Read these off the grid that follows. Indices start at 0.
1) Report the entry in the top-left corner.
2) Report the entry at row 1, column 0.
3) Report the entry in the top-right corner.
4) Report the entry directly below -11.
5) Report the entry just left of -28.
6) Report the bottom-left entry.
7) Report the entry in the bottom-right corner.
8) Report the top entry of the column that holds the largest entry.
-23,-18,-22,-18
-25,-11,-23,-29
-22,-26,-26,-23
-25,49,-19,-22
-27,-20,-17,-25
-24,-24,-23,-26
-20,-29,-28,-23
-24,-22,-25,-24
1) -23
2) -25
3) -18
4) -26
5) -29
6) -24
7) -24
8) -18

array([[ 29,   4,   7,  24,  33,  -6,  11,  43,  39,   5, -35, -30,  -3,
         35],
       [ 52,   6,   3,  35,  58, -15,  28,  67,  52,   7, -58, -33,   0,
         48],
       [ 39,   5,   6,  29,  44, -10,  17,  55,  47,   6, -45, -34,  -2,
         42],
       [ 43,   5,   5,  31,  48, -11,  20,  59,  49,   6, -49, -34,  -2,
         45],
       [ 47,   6,   4,  33,  53, -13,  24,  63,  51,   7, -53, -34,  -1,
         47],
       [ 35,   5,   6,  27,  40,  -8,  15,  51,  45,   5, -41, -33,  -3,
         40],
       [ 32,   4,   7,  26,  36,  -7,  13,  47,  42,   5, -38, -32,  -3,
         37],
       [ 57,   6,   1,  36,  64, -17,  32,  70,  53,   8, -62, -31,   2,
         50]])
The entry just left of 50 -> 2
The entry just left of 2: -31
The maximum is 70
Give the entry just right of the largest entry.
A: 53

Read these off the matrix that follows. Counting starts at 0.
1) Which number is the smallest entry?
2) Which number is the top entry of the column that holds the smallest entry?
3) Which number is the entry just right of the largest entry?
4) Which number is the entry at row 2, column 0?
5) Which number is the entry in the bottom-left corner?
6) Which number is the entry at row 0, column 0?
7) Which number is the bottom entry of the column that holds the smallest entry?
8) Which number is the entry in the bottom-right corner?
[[ 12  -3  -6 -18 -16   2   0   1  17  16  18 -11  14  12 -11 -15]
 [ -8   7  12  16  -5  -3 -22   2  -3 -20  72  -2 -11 -24   2   4]
 [-14  -2   8 -11   7  15   6   6 -13   8  69   4   0  20 -23  15]
 [  6  -5  -3 -21 -13   3  -1   4  10  14   4 -10  12  17 -21 -14]
 [ 16  -1  -8 -15 -16   1   2  -1  21  17 -35 -10  15   9  -4 -15]
 [-14  12  17  10   1  21  -7   4  -4  -2  23   3  -6  -6  -3  29]
 [ 13  -5 -17   7  11 -16  18  -8   1   1 -48   7   0  -2  27 -10]
 [-11  -5   6 -16   4  12   6   6 -11   9 -24   1   3  23 -27   7]
 [-11  -5   6 -15   5  12   6   6 -11   9 -17   1   2  22 -27   8]
 [  8  -7 -15   9  14 -21  13  -7  -6  -7   6   8  -4  -6  24 -12]
 [ 19   1 -13  -8 -11  -1   9  -5  22  17  26  -6  14   5  12 -12]]
1) -48
2) 18
3) -2
4) -14
5) 19
6) 12
7) 26
8) -12

X =
[[107, 125, 211, 141, 200, 148, 151, 163],
 [146, 81, 148, 178, 123, 115, 193, 192],
 [90, 178, 176, 134, 197, 120, 86, 119],
 [61, 163, 39, 145, 198, 117, 154, 108],
 [136, 115, 158, 65, 183, 61, 162, 247],
 [100, 161, 107, 164, 89, 146, 174, 207],
 [95, 111, 145, 98, 140, 172, 206, 100]]
Counting starts at 0.
Report the entry in the bottom-left corner.
Answer: 95
The entry in row 2 and column 0 is 90
The top entry of the column that holds the largest entry is 163
The entry just right of 176 -> 134
Report the entry in the top-left corner.
Answer: 107
The entry in the bottom-right corner: 100
Report the entry in row 1 and column 0.
Answer: 146
The entry at row 0, column 1: 125
Report the entry in row 0 and column 2.
Answer: 211
The entry directly above 89 is 183
The entry just left of 183 -> 65
Report the entry directly above 65.
Answer: 145
The entry directly above 39 is 176
Report the entry in row 2 and column 1.
Answer: 178
The entry directly below 183: 89
Report the entry just right of 193.
Answer: 192

grid =
[[-0.001  0.196  0.121 -0.019  0.088  0.123 -0.059]
 [ 0.184  0.077  0.228  0.075  0.069 -0.018  0.025]
 [ 0.130  0.184  0.040 -0.044 -0.007  0.026  0.013]
 [-0.229  0.180 -0.190  0.134  0.041  0.025  0.108]
 [ 0.196 -0.007  0.147  0.099  0.163 -0.155 -0.034]
 [-0.107  0.006  0.080 -0.131 -0.102  0.013 -0.124]
 [-0.090  0.179  0.031 -0.011 -0.002 -0.215  0.146]
 [ 0.121  0.109  0.094  0.085  0.005  0.107  0.087]
 [ 0.012  0.032  0.167  0.101 -0.066 -0.078  0.124]
 [ 0.027 -0.033  0.173  0.165  0.010  0.037  0.093]
 [ 0.019 -0.081  0.236  0.111  0.179  0.095 -0.063]
 [ 0.183  0.033 -0.011  0.148 -0.113  0.058  0.120]
 [ 0.127  0.202 -0.013 -0.031  0.002  0.063  0.141]
 [-0.047  0.281  0.039  0.030  0.140  0.202  0.249]
 [ 0.118 -0.137  0.053 -0.019  0.188  0.071  0.016]]
The last entry of the smallest entry's row?
Answer: 0.108
The entry just right of 0.075?
Answer: 0.069
The entry directly below the smallest entry is 0.196
The entry directly below the centre entry -> 0.101
The 3rd largest entry?
Answer: 0.236
The last entry, reading row by row?
Answer: 0.016
The top entry of the column that holds the smallest entry?
Answer: -0.001
The fifth entry from the end, reading row by row?
Answer: 0.053
The entry in the bottom-left corner?
Answer: 0.118
The 4th-last entry, reading row by row?
Answer: -0.019
The entry in the top-right corner: -0.059
The third entry in reading order is 0.121
The 3rd entry from the end, reading row by row?
Answer: 0.188
The entry directly above 0.005: -0.002
The maximum?
Answer: 0.281
The entry directly above 0.077 -> 0.196
The entry directly below 0.006?
Answer: 0.179
The entry directly above -0.033?
Answer: 0.032
The smallest entry in the last column: -0.124
The 5th entry in reading order is 0.088
The third entry on the diagonal from the top-right corner: -0.007
The entry just right of 0.085: 0.005
The entry just right of the largest entry?
Answer: 0.039
The second smallest entry?
Answer: -0.215
The third entry on the main diagonal: 0.040
The second largest entry -> 0.249
The entry just left of the largest entry: -0.047
The entry just left of 0.075?
Answer: 0.228
The entry just left of -0.102 -> -0.131
The entry just left of the centre entry?
Answer: 0.094

W =
[[ 50   9  28 -42 -11  48  44  21 -11 -44]
 [-13   3 -34  11  37 -19 -18 -14  -2 -21]
 [  1  -1  55 -16  -7   7  18  16   1  62]
 [ 25 -27  27  22 -11  23  42  41 -10 -39]
 [-37 -22 -42  19  22   6 -23 -11  10  19]]
Counting starts at 0.
Read off the entry directly below the smallest entry.
Answer: -21
The entry just left of 16: 18
Read off the top-right entry.
Answer: -44
Read off the entry at row 2, column 0.
Answer: 1
Read off the entry directly below 3.
Answer: -1
The entry directly below 62: -39
The entry at row 1, column 0 -> -13
Read off the entry in row 0 and column 1.
Answer: 9
The entry in row 2 and column 2 -> 55
Read off the entry directly above -14.
Answer: 21
The entry in the top-left corner is 50
Read off the entry in the bottom-right corner.
Answer: 19
The bottom-left entry is -37
Read off the entry just left of 18.
Answer: 7
Read off the entry just right of -13.
Answer: 3
Read off the entry in row 0 and column 2.
Answer: 28
The entry just right of -22 -> -42
The entry just left of -23: 6
The entry just left of the largest entry -> 1
The largest entry: 62

[7 6 4 2 7 3 5 2]
Which number is the second entry from the right? 5
The last entry is 2
Which number is the 3rd entry from the left? 4
